In the rows, 128 means zero.
One turn moves every row onto another: examples first, then more rows asked
Z323: [144 134 122  88 123 106 151 129 178 133  98 109 145 120  96 149 158 119
 138  99 121 144 130 120 128 155 133 134 153 128  84 146 141 125]
Z652: [136 124 112 186 124 107  78 115 123 157 106  93 149 139 150 117 141 122
 136  88 128 135 176 128 126 132 123 132 166 136 142 148 138 114]
Z821: [162 140 111 162 139 124 129 121 139 133 123  95 156 137 110  81 156 123
 130  47 118 135 149 158 153 125 100 114 140 152 100 139 130 119]
Z548: [160 133  85 136 119  98 146 116 166 143 124  96 150 164 135 171 143  99
 140 113  99 114 120 118 115 143 126 103 192 140 133 135 147 115]
Z714: [194 138 128 149 125 125 115 156 167 146  95 119 154 152 114 145 146  67
 143 104 110 136 104 133 128 158 144 120 143 119 103 140 142 124]
Z319: [153 154 115 106 128  97 156 123 183 117 100 101 123 124 101 151 161 119
 148  87 120 135 120 120 119 152 125 127 168 125  90 136 136 124]
Z988: [125 132 111 195 130 113  88 121 122 157  78 120 137 150 148 105 133 127
 129  94 113 140 168 127 113 139 140 126 156 142 130 140 139 108]
Z447: [131 109 117 138 153  81 118 137 148 145  86  94 132 169 114 137 139 101
 145 105 109 172 108 138 112 134 154 122 168  99  95 142 151 121]
Z900: [137 125 123 154 134 122 116 139 115 129 100 123 167 114 106 152  84 109
 135  75 111 136 112 158 138 108 165 151 161 155 103 112 116 151]
Z962: [136 143 113 137 150  98 133 158 128 124 134  92 124 138 114 150  81 132
 142  80 105  89 121 159 114 116 140 134 157 158 115 165 118 138]
Z713: [168 129 110 180 126 133 140 102 136 138 122 107 129 138 113 101 168 124
 110  79  97 109 162 145 138 119 123 108 131 147 111 124 115 108]
Z516: [146 136 120  97 113 104 143 135 174 121  89 108 150 145  75 160 157 121
 137  85 114 134 141 129 124 151 138 119 154 120  97 150 142 132]
Z532: [115 125 135 121 152 112 152 138 127 141 111  98 138 141 140 146  73 131
 143  90 113 101 100 143 139 107 148 109 155 143 122 136 143 133]
Z259: [156 124  87 129 117  98 150 113 163 152 121  79 163 169 120 168 144  90
 144 121  93 119 126 137 129 138 130 104 164 144 128 138 144 100]
Z928: [148 139 143 131 137 123 132 145 128 133  85 140 132 113 103 144  83 103
 113  94 121 100  96 137 127 122 149 136 138 151 102 125 137 145]
Z706: [119 119 103 190 121 126  89 118 127 157  99  86 141 140 128 111 147 121
 128  78 134 142 164 150 137 151 116 132 152 131 140 147 141 120]
Z90: [157 108 131 147 135 146 152 144 122 143 104 113 144 103 105 147  72 115
 133  91 123 132 109 160 126 126 145 158 152 149 110 131 115 135]
Z198: [144 132 112 193 128 128  92 110 129 142 111  98 121 145 153 114 157 114
 131  89 114 127 164 139 145 133 140 113 138 138 150 131 138 125]
Z792: [142 128 127 130 130 143 139 141 134 137  89 119 124 113 114 133  79 135
 121  87 129 142 117 160 116 122 169 129 156 153 115 116 115 159]
Z234: [185 144 100 160 127 127 132 130 186 151 102 118 147 144 119 142 142  69
 143  97 105 145  92 127 130 153 135 127 173 129 107 116 133 123]
Z673: [153 131 134 155 123 135 141 145 137 132  69 138 144 111 116 133  79 108
 142  82 121 140 125 140 135 124 154 150 135 166 122 112 111 129]
Z28: [128 128 100 126 149 102 130 149 115 130 119  86 143 123 133 146  67 107
 156 102 117  88 136 135 121 124 141 131 141 162 106 140 134 141]
Z999: [173 135 114 170 131 113 144 105 151 148 123 107 150 125  98  88 153 118
 127  66 112 128 166 146 132 123  99 131 135 150 102 145 110 111]
Z302: [185 141 107 158 123 134 115 132 177 161  94 105 152 148 112 153 143  69
 142 117 102 141 101 139 130 155 142 139 151 124 110 136 137 112]
Z84: [141 143 102 123 146  86 135 137 131 132 119  86 137 129 124 142  70 126
 152  98 112  90 142 132 103 107 132 135 150 160 107 158 115 138]
Z448: [135 140 132 195 144 118 103 105 129 164 100 112 122 159 119  99 151 116
 111  87 109 132 136 159 129 141 127 109 152 127 128 144 161 106]
Z530: [161 102 107 126 119  97 154 129 147 137 119  87 168 180 126 167 141  97
 140 110  96 124 123 125 136 127 130  96 167 129 129 144 146 107]
Z468: [126 137  98 118 151 106 138 135 126 121 105  97 115 139 130 129  70 134
 130 102 106 106 131 127 119 110 156 120 148 156  98 137 122 157]
Z509: [151 124 135 152 125 128 131 140 132 148  90 115 154 108 108 138  68 113
 141  83 130 153 121 155 126 120 157 157 166 152 114 118 105 136]
Z191: [129 119 111 138 138  82 123 123 151 134  84  95 121 142 130 151 146 106
 142 105 124 168 105 118 115 139 145 131 195 113 101 114 147 112]
Z868: [152 137 104 159 129 120 159 102 160 140  99 118 147 137 106  95 151 141
 134  61 105 126 163 145 124 116 101 118 120 155 122 146 115 119]
Z690: [123 101 110 120 146  81 121 140 155 153  91  90 122 147 130 139 141 104
 137 115 126 167 106 124 116 139 142 134 173 113  97 136 150 111]
Z783: [149 126 114 179 129 114  81 116  99 134 109 105 144 145 136 119 152 130
 106  87 120 133 161 136 127 132 116 131 170 143 130 160 153 122]
Z228: [148 134 100 172 137 117 139  93 129 145 121 101 153 129  99  94 161 123
 120  81 104 121 167 149 125 137 102 126 129 141  86 153 126 120]
Z529: [138 131 111 135 151  99 149 139 124 134 106  99 131 139 150 141  81 141
 155 102 102  90 135 133  94 101 139 118 143 159 121 150 122 117]
Z38: [134 145 108 157 125 128 122  85 147 140  96 107 155 148 100 113 165 127
 116  66 104 102 155 136 153 119 107 105 131 135 122 136 152 123]

Z38 turns into Z928
Z652 turns into Z84
Now find these:
Z191 turns into Z548
Z516 turns into Z714
Z988 turns into Z529
Z706 turns into Z28
Z821 turns into Z900
Z713 turns into Z792
Z323 turns into Z302

